In the rows, 128 means zero.
Rotation paths and how fast each direction turns (degrees each step)
Each turn is a multiple of 5 degrees from 10 to 175, or 0.
Each row of a path follows its step; steps can be skipped.
Path 1:
step 0: [121 123 128 124 127 140 135 124 117 125 123 138 124 135 130 129 141 119
 122 125 122 136 125 120 121 144 127 138 141 136 125 120 128 125 128 123
 124 129 124 129 132 123 138 125 136 127 126 122 127 121 127 130 128 136
 122 130 132 126 132 131 118 115 125 125 131 132 117]
step 1: [128 133 131 127 124 124 124 129 125 126 132 136 120 133 131 119 133 115
 127 119 125 130 137 118 129 125 137 134 128 124 122 120 134 119 131 113
 118 123 130 132 124 128 126 119 119 133 127 139 129 119 124 136 127 117
 134 120 137 123 133 138 132 123 133 125 129 135 115]
step 2: [118 131 136 127 129 127 132 141 133 122 129 139 132 123 132 130 126 125
 114 122 130 135 126 129 138 138 129 124 126 129 124 127 130 129 135 122
 116 132 126 124 115 129 138 127 133 124 131 137 133 124 141 127 119 125
 133 130 133 121 129 128 123 121 113 122 140 135 123]
step 5: [130 124 131 138 122 132 139 120 120 130 117 134 130 126 132 120 128 119
 122 121 118 121 129 127 125 137 136 126 114 123 125 122 139 131 124 125
 133 123 126 128 124 123 135 123 134 121 132 127 129 120 143 127 121 131
 128 120 127 122 139 137 131 127 127 132 134 141 122]
step 6: [119 132 123 125 123 125 137 129 115 135 126 130 133 129 138 126 135 131
 116 126 135 132 127 120 139 118 145 130 130 135 128 116 136 130 134 122
 128 130 111 127 128 123 130 126 123 139 131 133 124 126 133 135 123 132
 130 128 135 116 126 133 136 132 126 126 132 133 128]
step 7: [125 130 126 125 131 121 138 128 135 113 130 136 133 136 129 129 127 115
 118 125 129 131 127 132 129 125 131 125 127 138 129 128 129 125 127 128
 138 124 122 132 129 126 142 128 135 128 128 127 118 115 132 143 122 138
 124 130 129 121 132 134 118 125 131 119 135 126 114]
step 9: [124 129 130 132 131 137 130 122 119 129 135 130 133 122 131 129 127 121
 122 116 130 136 123 124 132 123 134 119 125 147 127 134 131 132 125 129
 116 120 126 121 129 139 134 130 124 135 134 124 133 125 134 125 114 125
 126 126 127 131 130 139 129 130 124 119 143 135 118]
step 12: [131 133 136 131 134 136 134 125 124 124 121 126 133 136 135 126 128 132
 121 122 136 116 139 125 124 123 130 130 116 133 129 135 128 129 132 121
 130 135 125 128 123 135 128 122 126 121 126 123 123 114 138 126 117 124
 135 122 122 120 131 140 127 118 135 113 128 131 118]
step 13: [121 122 132 128 133 134 129 132 121 126 127 138 141 111 132 123 126 129
 119 125 134 134 130 115 128 125 142 114 139 131 137 125 131 135 131 126
 135 134 129 131 126 121 122 125 131 134 130 133 122 125 137 131 111 124
 136 129 126 129 135 134 126 125 135 129 126 123 128]
[124 127 127 129 128 127 127 128 129 129 129 130 128 128 131 128 128 127
 127 127 131 132 129 126 128 126 128 127 129 130 127 128 125 129 128 129
 127 128 128 129 126 127 127 128 128 130 127 128 124 131 129 127 130 125
 129 125 129 130 129 125 130 131 127 129 128 127 129] -> 155
Path 2:
step 1: [130 126 132 134 123 121 136 121 124 134 125 128 119 123 133 128 131 131
 132 133 135 131 125 123 124 125 128 135 117 131 131 126 144 126 130 131
 118 130 120 140 128 128 122 127 134 129 132 129 124 132 140 129 126 131
 128 133 138 117 137 127 140 128 133 138 128 139 125]
step 3: [124 126 123 133 127 133 132 133 126 122 125 130 128 127 122 126 133 129
 132 123 140 128 118 128 131 126 122 125 127 126 121 126 141 137 128 127
 116 134 133 135 116 137 121 130 119 138 125 125 130 126 146 131 125 135
 133 133 132 127 129 129 133 125 131 129 130 136 115]
step 4: [126 125 127 138 121 137 123 125 120 132 132 128 127 133 133 124 133 123
 136 128 136 122 114 127 127 128 136 119 136 132 124 131 131 139 128 126
 118 121 131 130 119 126 121 130 119 132 130 128 126 126 136 127 130 139
 124 130 130 116 134 139 135 125 122 135 122 133 121]
step 5: [129 114 130 138 126 126 127 125 112 131 134 128 130 123 127 126 137 129
 131 137 136 124 113 126 135 130 138 123 132 123 118 130 130 131 136 128
 123 129 128 132 132 132 116 135 123 127 129 119 132 126 142 123 123 128
 125 134 128 127 128 124 126 133 128 134 118 128 127]
step 7: [123 128 122 129 123 120 128 129 129 132 130 139 126 128 127 132 136 124
 133 126 131 123 117 129 130 129 131 126 128 126 125 138 127 124 136 116
 136 128 130 133 127 129 122 136 118 147 131 126 126 131 129 126 116 125
 123 131 133 126 127 118 125 132 122 137 119 130 115]
step 9: [116 134 123 134 123 125 124 136 119 128 127 131 132 134 133 128 126 119
 132 133 132 126 132 128 134 134 133 127 127 121 113 132 124 129 124 128
 131 127 132 133 130 118 117 132 131 140 146 127 120 131 134 129 119 118
 128 130 124 127 137 118 131 128 130 125 125 133 131]
step 11: [121 133 125 128 136 127 127 130 117 123 132 132 123 123 116 126 128 121
 130 127 126 117 131 128 129 119 126 128 117 121 128 135 130 131 130 131
 128 122 130 130 128 121 128 136 129 141 135 127 125 133 135 133 122 132
 112 118 130 125 134 122 136 134 131 136 130 135 139]
step 12: [123 123 123 127 135 127 134 130 129 126 129 132 131 129 119 128 122 124
 130 125 131 124 124 122 132 117 134 125 115 123 129 127 134 120 131 131
 131 128 120 133 129 121 130 129 125 140 136 127 122 121 139 128 130 122
 120 129 130 115 136 129 130 122 139 130 132 144 132]
step 13: [127 127 121 127 132 126 128 119 137 116 130 122 121 133 126 123 126 121
 126 126 126 124 129 118 133 126 130 128 125 130 121 130 135 127 130 136
 125 131 132 129 123 121 120 130 129 135 140 126 120 122 136 128 121 125
 116 135 128 113 134 131 135 124 135 142 137 125 131]
[126 125 127 126 127 128 126 128 131 128 128 126 128 128 127 126 130 127
 127 127 127 125 129 128 128 130 129 130 125 128 128 131 132 127 127 128
 128 129 127 125 127 131 129 131 129 130 127 132 129 129 128 126 127 126
 128 128 130 127 127 128 128 124 129 126 127 128 127] -> 70
[130 128 124 126 129 128 128 130 126 128 130 129 130 130 128 126 131 128
 130 129 129 127 128 127 128 131 128 131 131 128 129 127 125 125 129 127
 127 129 130 129 127 131 128 129 127 131 130 129 127 129 129 129 129 126
 126 128 128 131 128 126 127 129 126 128 127 129 132] -> 160
Path 3:
step 1: [138 143 111 125 124 133 124 123 129 139 130 119 125 136 127 121 113 120
 141 123 138 127 131 133 119 126 134 126 122 122 126 122 130 118 111 131
 129 136 131 124 128 133 132 136 133 135 130 130 141 132 115 137 130 127
 132 134 129 126 127 133 124 124 124 128 132 121 131]
step 2: [123 132 130 121 118 135 125 131 131 114 134 118 113 136 127 117 125 115
 142 124 113 135 123 118 119 139 138 118 122 124 129 124 125 126 129 132
 126 132 135 128 128 127 119 138 121 124 134 119 124 134 117 122 123 127
 127 124 130 123 126 118 123 130 127 131 119 133 129]
step 4: [130 118 127 121 127 133 132 123 127 129 136 121 128 133 132 126 129 122
 130 123 140 124 113 135 122 133 135 115 126 131 129 125 122 143 122 130
 125 133 141 124 128 135 135 147 128 135 128 130 137 126 117 125 124 122
 122 126 136 124 135 135 124 126 129 126 119 148 123]
step 8: [121 118 115 121 124 129 131 132 131 130 119 125 118 144 131 121 135 130
 143 126 124 125 130 121 119 136 128 123 120 134 135 126 128 136 130 129
 123 129 125 125 128 132 132 147 129 116 141 122 130 139 127 125 121 124
 136 130 132 125 122 133 129 115 136 122 131 126 117]
step 9: [130 124 122 133 127 137 122 133 134 129 139 119 124 133 116 123 118 128
 136 127 142 138 125 130 124 127 128 127 123 132 131 118 129 123 120 133
 112 123 120 129 126 142 122 130 138 120 140 139 140 123 118 126 131 139
 120 134 132 126 120 126 115 122 127 128 126 126 127]
step 10: [132 130 119 118 132 123 118 130 134 120 138 119 126 134 130 114 126 117
 129 127 128 119 119 120 134 128 142 128 122 120 118 120 122 133 111 129
 130 136 135 130 119 131 124 144 120 124 131 134 138 141 125 131 121 123
 126 124 130 120 122 128 129 128 127 123 125 125 124]
step 11: [132 134 117 128 132 125 136 124 128 124 137 120 131 138 125 122 121 125
 137 125 119 139 130 131 124 145 130 118 107 139 136 121 131 131 128 129
 121 128 132 135 125 127 118 125 135 134 132 127 123 133 121 141 116 125
 125 131 124 119 124 130 115 131 132 136 126 129 125]
step 12: [141 123 125 123 113 132 127 120 122 134 127 123 107 130 131 126 131 126
 136 123 137 120 118 128 124 123 136 123 118 131 128 124 126 123 126 123
 118 138 135 133 126 129 123 142 133 132 129 130 132 126 123 127 123 125
 130 140 135 114 140 136 125 121 123 131 121 121 134]
step 13: [131 145 127 117 126 130 133 127 119 128 140 121 122 140 125 122 115 129
 136 129 134 135 123 128 122 139 130 117 140 131 125 123 123 119 122 137
 124 125 132 117 125 130 135 139 127 134 132 119 128 135 114 126 121 129
 121 130 136 122 121 129 129 127 121 128 131 141 126]
[127 127 128 128 127 130 129 128 129 131 131 130 130 126 128 128 127 130
 127 127 125 129 129 127 126 131 129 127 128 125 130 128 129 128 129 129
 127 125 128 127 129 127 128 129 126 128 128 129 127 127 126 128 129 127
 125 126 130 125 127 128 125 128 128 130 127 131 125] -> 160
[130 130 124 128 128 128 128 130 126 131 126 128 130 126 127 127 130 128
 131 129 128 126 130 130 129 128 127 131 128 127 129 128 128 127 127 128
 130 127 129 127 126 131 126 126 129 127 126 131 126 128 127 128 129 127
 126 131 130 127 127 128 126 129 126 127 129 126 131] -> 170
[127 129 126 126 128 127 129 130 127 129 127 127 128 128 128 126 128 132
 126 129 127 127 129 128 129 130 128 130 129 129 126 129 129 128 127 132
 126 129 127 130 128 126 132 128 127 126 128 125 125 132 129 128 126 130
 128 129 126 126 126 128 130 129 125 128 128 127 126] -> 140
[127 128 127 129 125 129 130 129 129 129 127 124 127 128 129 128 126 129
 130 125 132 131 129 126 132 127 129 129 131 127 130 130 128 125 128 128
 129 126 129 128 130 127 130 128 127 128 129 130 129 127 127 127 126 129
 127 125 128 130 126 130 129 127 126 127 128 127 128] -> 90
